Q:
[[135  70  70 107 123  63  98 110 133  77 121  94 105 110 136]
 [115 107 121 110 108  72 104 120 110  76 110 113  88 109 119]
 [130 129 109  64  54  60 105 103  53  61  54  80 129  55  73]
 [126 111 131 133  94 100  95  95 102 123  70 121  80  86 101]
 [ 53 139  83  79 122  67  86 119 114  81 101  88  92 104 129]
 [ 84 115  74  54  65  84  66  73  72 105  66  70  80 104 112]
 [121 115 108 113 103 132 119  76 144 115 128 127 115 120  58]
 [ 89  99  90  62  86 112 131 131  83  82 112  85 113 114 107]
 [ 96 114 105 109 105 142  99  82 123 126 107 133 106 129  78]]
A: 58

Q:
[[ 97 120 117  92 124 110 115  95 107  72  74 104 109]
 [ 96  70 123 112  86  67  58 133 105 112 104  98 122]
 [118  73  62 121  89 146  89  81 114  92  94  76  54]
 [105  62 103 122  78  89  63 122 113 121 105  85  91]
 [131  91  55 105 102 161 108  69 108  79  87  78  57]
 [ 92 115 116  81 119  92 103 100  89  65  84 120 125]]
A: 91

Q:
[[124 123 105 109 112  86 137  59  91]
 [ 81  86 120 104 101 129  89 143 101]
 [119 113  88 100  93  50 117  58 112]
 [ 73  88 124 116 106 142  94 137  93]
 [131  94  77  75  96  76  75  94  96]
 [105 115 131 107 119 135 124 107  85]
 [ 84 107 124 134 105 109 136  93 114]
 [ 76  71  87  98  92  76  70 116 123]]
A: 85

Q:
[[121 110  93 127 118 110 120]
 [139  59 120  77  49 104  85]
 [ 72  74  76  77  79 149  97]
 [ 67 106  82  95  92 134  78]
 [102 100  99  91  98 119  99]]
A: 97

Q:
[[106  76  88 119 120 122 123 109]
 [ 91  73  79 136 126  85  95 134]
 [ 86  79  73 142 127 105  88 142]
 [ 94  41  64 142 106  78 104 137]
 [105 126 119  57  65  82  95  65]
 [107 101  89 115 124 153 132 107]
 [102  78 112  69  50  39  81  76]]
A: 65

Q:
[[119  66  71  92  90 152 144 107  56  68 155]
 [147  90  80  85  69 106 112  77  92 136  56]
 [151  60 112 152  53  45  74 137 130  87 130]
 [ 77 122 119 109  45 111 112  67 128  96 116]
 [116  94  83 142 150 148 139  59 127 115 146]
 [140  44  53  67  85  93 117 133 142  69 117]
 [118  79  89  98 129 122 118  95 149  54 102]
 [151  44 103  99 116  58  97  67  68 101  64]
 [121  48 135  82  44  83  54  78  56  68  57]]
A: 102

Q:
[[116 153 155 149  47 134  62]
 [111 113 129 108  70  69  91]
 [134 101  69 100 106 138 132]
 [128 129  90 102 139 108 143]
 [ 67  49  62  42 111  93 109]
 [ 72 114 153 141  99 121 102]
 [ 90  90 121 115  73 120  59]
 [ 82 117  96 127  97 103  71]]
A: 102
---
[110 138 111 109 131 133]
[102 60 103 124 49 130] Out: 110

[104 108 65 83 101]
[83 87 52 117 99]
[144 145 158 65 115] Out: 83

[68 74 126 142 119]
[125 151 68 57 62] Out: 68

[131 49 111 107 69 44 71]
[150 58 73 100 47 88 47]
[104 120 50 85 140 132 113] Out: 150

[43 124 133 139 140]
[51 143 147 141 42]
[45 53 156 153 158] Out: 51

[105 84 53 54]
[70 111 124 101]
[74 97 103 76] Out: 70

[89 110 115 69 154 106 50]
[112 118 144 94 81 87 113]
[71 100 75 111 110 113 138] Out: 112

[143 149 115 159 50 83]
[102 102 46 84 64 42]
[81 80 134 97 137 123] Out: 102

[76 102 89 150 83 90]
[133 152 79 78 38 155]
[108 69 88 85 82 154] Out: 133

[108 65 76 67 123 134 85]
[129 109 130 81 59 129 39] Out: 108
---
[81 112 63 80 134 48 66] → 81, 66

[161 86 148 66] → 161, 66

[132 148 134 94 81 53] → 132, 53

[95 73 61 45]
[91 132 66 123] → 95, 123

[69 107 42 108]
[92 63 63 69] → 69, 69

[103 105 104 102 141 118 44]
[86 81 60 57 99 104 147] → 103, 147

[71 145 92 124 103 101] → 71, 101

[67 161 159 141] → 67, 141
---
[ 87 135  47  75] ==> 75
[ 41  48  70 117] ==> 117
[121  74  84  43] ==> 43
[ 93 121 158 115] ==> 115
[ 73 144  98 151] ==> 151
[ 92 156 112  39] ==> 39
[ 81 104 149  64] ==> 64
